In the rows, 128 means zero.
Rotation paths and how fast each direction turns (degrees each step)
Each turn is a multiple of 5 degrees from 10 to 175, or 0.
Each row of a path follows its step; steps can be skipped.
Path 1:
step 0: [129 145 128 122 136 132 140 134 129 139 125 133 129 118 133 114 127 136
 133 138 128 143 134 140 134 116 132 132 121 122 125 125 123 137 118 125
 127 136 122 139 138 133 137 135 129 141 130 118 121 128 131 126 130 117
 116 126 123 122 119 131 122 137 136 126 114 124 147 118 116 111 133 126
 131]
step 5: [123 131 127 132 136 124 129 139 123 124 120 130 125 129 138 130 131 128
 137 135 132 119 132 115 129 134 134 135 119 129 125 128 136 127 126 123
 139 144 116 134 134 139 132 113 132 132 134 127 121 116 125 134 150 122
 128 115 128 111 139 126 142 128 128 114 125 117 105 123 126 133 123 129
 134]
step 9: [138 132 118 138 134 131 132 120 129 142 118 127 129 127 154 139 134 121
 134 143 126 121 123 127 137 120 134 128 118 121 120 148 119 128 119 137
 130 121 130 128 126 134 135 120 142 130 139 128 130 137 123 125 125 126
 115 119 116 123 133 132 134 127 128 132 124 123 125 129 137 124 142 142
 123]
step 11: [122 142 126 116 135 136 113 142 147 124 139 130 140 133 143 124 109 126
 124 133 123 130 133 135 125 131 120 121 121 124 130 132 128 123 124 127
 124 130 125 138 142 126 129 129 126 134 128 129 133 144 122 145 136 135
 132 127 150 126 131 127 138 129 133 129 137 117 135 129 115 127 129 132
 128]
step 14: [135 130 119 126 127 122 131 135 124 114 129 120 147 126 120 140 123 127
 123 123 128 123 136 134 121 129 121 126 115 127 139 123 129 124 143 142
 131 139 131 137 134 126 135 117 131 137 135 138 121 144 111 118 134 125
 126 119 129 130 135 140 141 132 125 136 134 120 125 139 118 115 120 137
 136]
step 15: [133 136 114 116 127 126 119 140 134 145 124 135 124 133 133 134 129 132
 125 139 129 126 133 130 124 132 133 135 131 138 125 114 135 135 122 147
 126 126 113 130 122 133 126 136 137 128 140 126 122 134 118 132 122 116
 134 140 131 129 118 141 121 140 138 117 127 107 138 121 122 129 123 129
 122]
step 18: [132 129 122 111 132 127 136 141 130 135 127 131 125 121 134 135 127 116
 138 131 133 133 116 140 118 118 113 128 134 123 120 124 131 119 121 127
 121 123 131 140 127 131 132 115 133 136 133 134 121 141 123 123 131 104
 130 130 133 133 123 119 121 132 114 129 128 103 134 139 131 134 134 130
 131]
step 22: [140 128 126 123 121 126 126 136 136 118 125 141 127 132 114 137 122 132
 118 116 123 123 126 136 148 130 127 154 119 128 123 137 128 138 119 133
 120 138 128 139 130 125 121 121 125 135 123 130 119 144 124 117 132 131
 130 126 131 139 127 133 133 137 129 132 133 115 144 128 137 136 136 130
 124]
step 23: [114 137 124 119 123 139 122 140 135 123 142 130 131 141 141 121 123 115
 116 120 121 124 114 127 123 132 146 128 131 127 136 121 131 134 127 130
 131 140 118 120 127 133 134 127 122 138 131 136 128 138 120 135 139 127
 125 128 127 125 112 135 127 135 135 129 133 117 117 121 131 114 129 132
 145]
[127 132 129 126 126 131 124 126 132 130 126 127 127 126 126 127 128 128
 130 126 131 128 128 125 123 130 129 125 130 130 130 128 126 128 129 131
 128 130 128 125 130 128 129 129 128 126 125 126 128 127 127 131 126 128
 128 128 128 129 127 128 128 130 130 128 134 127 128 130 126 129 129 130
 124]  85
[128 128 129 131 127 128 128 125 126 128 129 129 128 126 128 129 127 127
 126 130 129 127 127 129 127 130 129 129 126 128 128 126 128 127 129 126
 125 129 133 128 127 127 127 125 133 134 129 128 125 129 125 127 128 127
 129 129 129 130 130 125 128 130 126 126 131 132 130 132 127 129 126 129
 125]  95
[125 127 125 125 128 126 129 130 127 131 130 127 127 130 125 131 129 128
 123 127 126 127 127 126 126 126 127 128 128 128 130 130 127 126 127 128
 126 127 127 128 128 130 131 124 129 130 130 129 130 129 131 129 126 127
 128 129 132 127 128 134 128 129 127 128 130 128 130 128 132 128 128 127
 125]  10
